Here are some points, each followed by its number:
[  1  -8   6   7   3 -25  17  -5 -20 -41  29  90  22  -3 -36  47] 0
[ 23 -15 -12  18  72 -16 -41  -1 -80  37  23 -33   9 -27 -11  -8] 1
[-40  36  80   9 -29   8  50  23  18 -11  -5 -18   0 -10  32  -3] 2
[-22   5 -18  28  16   1  -2 -10  86   9 -37 -37 -74   0  27 -81] 3
[ 16   4  -7  -5  29  -3   6  26 -28 -25  45  12  13 -16 -20  16] 4
[ -4 -52  12  51  -3 -45 -18 -54 -62   6   5  60  16  -2 -45  31] 5
[ 81 -31 -12  13  23 -16 -15   4 -39   2  17  13 -28 -14   2  10] 6
[-64  19   0  25  -3  -8   6  -3  -9 -23   9  17   5  -7   4  -5] 7
[  1  -2  -1 -12  21  -7 -12  18  12  17  10  -2 -25  -6  -1 -42] 8
[  2 -27 -17   4  29   1  -7  -3  25 -12 -55 -33 -85   4  28 -70] 9
[-109    0    7   56  -51   25  111   -1   23  -33  -35   -3  -13  -16
   29   -4] 10
[ 16  35   9 -48  23 -22   2  83 -12 -29 119 -13  60  10 -11  18] 11
[  2  -1  -6  10   4  -8 -12  -9 -31   4  16  17  32   6   2   8] 12
[  14 -108   18   51   -6   -9   17  -48  -34   -3  -19   45   -5  -29
  -29   65] 13
[125 -30  21  38  43 -11  -2 -16 -67   3  44   0   2 -70 -20  48] 14
[-14 -13  -5  -1  16   9  -2   0  -4   2  -4  16 -15 -16  -7  -5] 15
[-10  -2 -29   7  32 -12 -23   9 -49   7  46  17  22   0 -17   4] 16
[-39   4  72  19  15  -9  17 -17  12 -14   5  -3 -80 -95  16 -45] 17
[-11   0 -17   7  20 -20 -41  18  -4   6  13   8   0  -1 -14 -19] 18
[-29 -29 -55  11   8 -17  -2 -15  -7  -2 -21  27   5   0 -17   6] 19
[ -4 -23  -7  -4   9  18   6   1  -4   2  -7  -3 -14  -4  -1  -6] 20
New points follow, each followed by the numbers of its five nearest points above, looking only along the 3 directions in which the numbered points spread most, smallest number first.
[-22 -10  -5 -25  -4  16  29   8  -2 -44 -28  -9  -4   2  24  -8] 2 7 15 19 20
[ 20 103  36  43 -25   0   3   9  20  12  14 -23 -12 -10  20  -1] 7 8 15 18 20
[ 48   2 -22  30  -9  47 -27  -2  -5  53 -17 -37 -24   0  39   2] 6 8 15 18 20
[  0 -19  33  12 -24  21  15 -22  -9  30  -4  19  19  -4  -5  35] 7 12 15 19 20
[-10 -23 -25  -4  30 -14 -20 -17  32  -1  -4   4 -68  -9  -7 -74] 3 8 9 17 20
[-12 -15  -3 -12 -61  -6  25 -89  19 -16 -37   5  40 120  42   9] 2 7 15 19 20
[ 17  25 -20 -18  49 -27 -69  44  33   9   7 -35  -6  11  -7 -18] 1 4 8 18 20
[-25  13   4 -55  -8   8   7  16  13  -5   9   3  41  28  -7   9] 2 4 7 12 18
[-18  27   1 -67  -4  14   2  21  18  -5  12  -7  53  32 -13   8] 4 7 12 16 18
[ 27  23  13 -14  14  79 -12  51  -4  35  11 -72  -9  -8  34 -16] 4 8 15 18 20
[-22  16  -5 -21  -6   6  16   9  10   7   0   6  19  10   1   7] 7 12 15 18 20
[-18   9 -12 -11  -8  42  24  15   4   2  -3  14  13   2   1   3] 2 7 12 15 20
[-37  -9   1  50  -9  24  43 -12  16 -12 -48 -10 -18 -32  10   4] 7 15 17 19 20
[-13 -23  -8  33 -14 -15  -7 -28 -35   4   4  69  27   7 -18  25] 0 5 12 13 19
[  8 -23  49  -1 -13   7   2 -20 -13  17  -7   6  16  -6 -18  28] 7 12 15 19 20
[  4 -13 -27  14  30   2 -20   8  45  11 -23 -15 -73   0   9 -67] 3 8 9 17 20
[  -4  -34   16   94   27  -25   47    7  -31  -40    2   32  -26 -127
  -18   21] 5 13 15 19 20
[-22  24 -10 -35   5 -41 -20  10 -11  -1  27   0  48  22 -37   1] 4 7 12 16 18
[  2  -3 -53   7 -18  33   4  -9  25  -5 -64   0 -10  26  75 -10] 8 15 17 19 20
[  5  29 -13 -32 -16  16 -10   5  22  11   2 -18  24  51   2   7] 4 8 15 18 20
[-20  16  34  -5 -11  18  38  23  -1   4   7  -9   6 -23  20   1] 2 7 15 18 20
[ -54  -10  -26  -25  -10    9   67    2   20 -101  -57   -1    1   48
   73  -26] 2 7 10 17 20
[ -6   4  40  51 -80  14  28 -90   9  -5 -34   7   4  -6  22  29] 7 15 17 19 20
